(in the rows, 128 means zero)
One turn moves every row onto another: examples first, then more rows asked
puv: [110, 108, 115, 124, 164, 121, 131, 123, 110, 152, 139, 169, 108, 137, 130,
 153, 135, 144, 130, 145, 130, 119, 131, 127, 126, 136, 165, 137, 123]
mifu: [104, 130, 128, 110, 162, 135, 110, 138, 116, 126, 139, 116, 119, 147, 125,
 139, 107, 147, 116, 144, 138, 119, 115, 140, 105, 111, 167, 127, 152]
nula: [127, 146, 151, 110, 183, 143, 125, 144, 151, 133, 144, 136, 101, 148, 116,
 152, 104, 124, 122, 132, 121, 120, 117, 157, 137, 114, 157, 122, 122]
gudup: [130, 168, 166, 120, 152, 127, 105, 147, 126, 148, 137, 142, 150, 123, 140,
 130, 146, 133, 115, 123, 145, 118, 136, 126, 154, 119, 147, 112, 102]
gomuf: [114, 142, 174, 121, 155, 130, 120, 160, 127, 131, 129, 112, 150, 137, 143,
 119, 143, 124, 142, 113, 150, 116, 121, 133, 160, 105, 160, 120, 109]
tonu: [114, 151, 152, 122, 162, 144, 108, 137, 135, 130, 143, 124, 100, 148, 143,
 155, 112, 150, 112, 120, 148, 142, 113, 143, 115,  97, 162, 139, 137]
sado: [ 99, 133, 140, 117, 145, 144,  99, 133, 151, 131, 147, 126, 118, 128, 135,
 156, 100, 113, 120, 111, 138, 135, 104, 140, 129, 111, 137, 139, 150]
zevob: [119, 120, 133, 130, 163, 130, 122, 115, 121, 163, 138, 164, 105, 144, 142,
 155, 157, 136, 140, 118, 132, 142, 125, 113, 132, 100, 162, 147, 122]
vab: [143, 100, 142, 131, 161, 115, 127, 118, 136, 138, 156, 152, 151, 135, 127,
 104, 132, 120, 155, 138, 158, 142, 123, 125, 111,  89, 152, 104, 138]
Nok: [117, 141, 171, 123, 123, 131, 103, 145, 125, 145, 139, 117, 142, 123, 135,
 134, 157, 103, 130, 106, 133, 122, 130, 132, 135, 123, 139, 120, 131]
viko: [138, 120, 153, 138, 155, 117, 126, 128, 146, 134, 165, 152, 130, 133, 150,
 126, 111, 154, 141, 147, 176, 141, 139, 166, 122, 123, 128, 115, 135]
Veton: [135, 117, 136, 152, 148, 138, 117, 115, 133, 117, 131, 159, 139, 102, 127,
  97, 133, 124, 123, 147, 166, 119, 119, 162, 127, 113, 147, 123, 136]
tosum: [128, 105, 155, 140, 162, 100, 137, 107, 142, 160, 136, 135, 146, 127, 139,
 109, 117, 115, 148, 130, 170, 136, 133, 149, 108, 100, 151, 104, 138]
Zopi: [130, 108, 127, 154, 149, 120, 136, 114, 127, 121, 131, 134, 139,  99, 119,
 106, 120, 117, 139, 138, 165, 123, 129, 156, 116, 100, 143, 117, 144]
gimev: [115, 137, 120, 121, 173, 129, 110, 119, 136, 161, 137, 182, 132, 123, 138,
 147, 131, 130, 127, 126, 133, 130, 121, 110, 159, 108, 146, 137, 113]
Fipip: [131, 130, 139, 123, 179, 131, 131, 134, 124, 160, 132, 155, 114, 154, 132,
 142, 153, 117, 142, 129,  98, 121, 142, 145, 138, 106, 139, 133, 130]
tok: [132, 111, 137, 152, 152, 109, 145, 119, 137, 131, 150, 142, 125, 108, 133,
 129, 106, 138, 143, 141, 176, 133, 141, 167, 122, 122, 131, 118, 133]
gav: [112, 162, 136, 110, 172, 138,  94, 140, 137, 138, 141, 132, 141, 143, 147,
 138, 105, 138, 112, 125, 136, 134, 115, 127, 133,  86, 136, 126, 144]
Veg: [108, 117, 141, 134, 169, 120, 137, 139, 131, 153, 133, 167, 126, 137, 158,
 144, 141, 129, 152, 117, 139, 129, 126, 127, 172, 118, 147, 147, 105]
nalud: [120, 134, 157, 115, 141, 120, 118, 146, 101, 144, 139, 120, 135, 136, 124,
 132, 155, 145, 132, 142, 143, 107, 144, 135, 124, 139, 169, 111, 118]
mupoz: [120, 143, 150, 106, 160, 149, 103, 132, 137, 148, 131, 117, 127, 130, 108,
 132, 150, 127, 153, 133, 131, 101, 135, 155, 160, 117, 153, 125, 128]
fasa: [123, 149, 166, 126, 137, 142, 103, 133, 118, 142, 128, 121, 124, 120, 126,
 135, 167, 138, 129, 120, 156, 118, 128, 133, 143, 116, 175, 129, 110]
Keten: [116, 116, 145, 131, 147, 120, 127, 130, 138, 157, 150, 171, 114, 128, 140,
 163, 136, 103, 130, 108, 124, 139, 123, 118, 140, 130, 139, 135, 115]
Bon: [ 99, 134, 137, 129, 177, 141, 121, 147, 138, 118, 126, 134, 125, 144, 154,
 135,  99, 126, 123, 116, 138, 131,  99, 143, 146,  91, 148, 147, 138]
Rifa: [141, 104, 143, 143, 155, 100, 148, 124, 129, 138, 152, 133, 142, 123, 125,
 117, 121, 122, 155, 135, 164, 138, 141, 140, 109, 100, 140, 103, 135]
tor: [123, 109, 146, 152, 157, 117, 130, 102, 142, 144, 119, 141, 140, 105, 132,
 103, 115, 110, 128, 134, 171, 123, 122, 163, 116, 107, 154, 116, 139]
sevup: [125, 114, 156, 150, 158, 105, 138, 108, 147, 154, 135, 145, 132, 117, 149,
 120, 106, 130, 134, 136, 177, 133, 137, 172, 119, 121, 140, 115, 134]

mifu turns into nalud
nula turns into mupoz
gudup turns into gimev
Where do these go?
tor turns into tosum
Bon turns into gomuf
Nok turns into Keten
viko turns into Veton
fasa turns into zevob
tok turns into Zopi

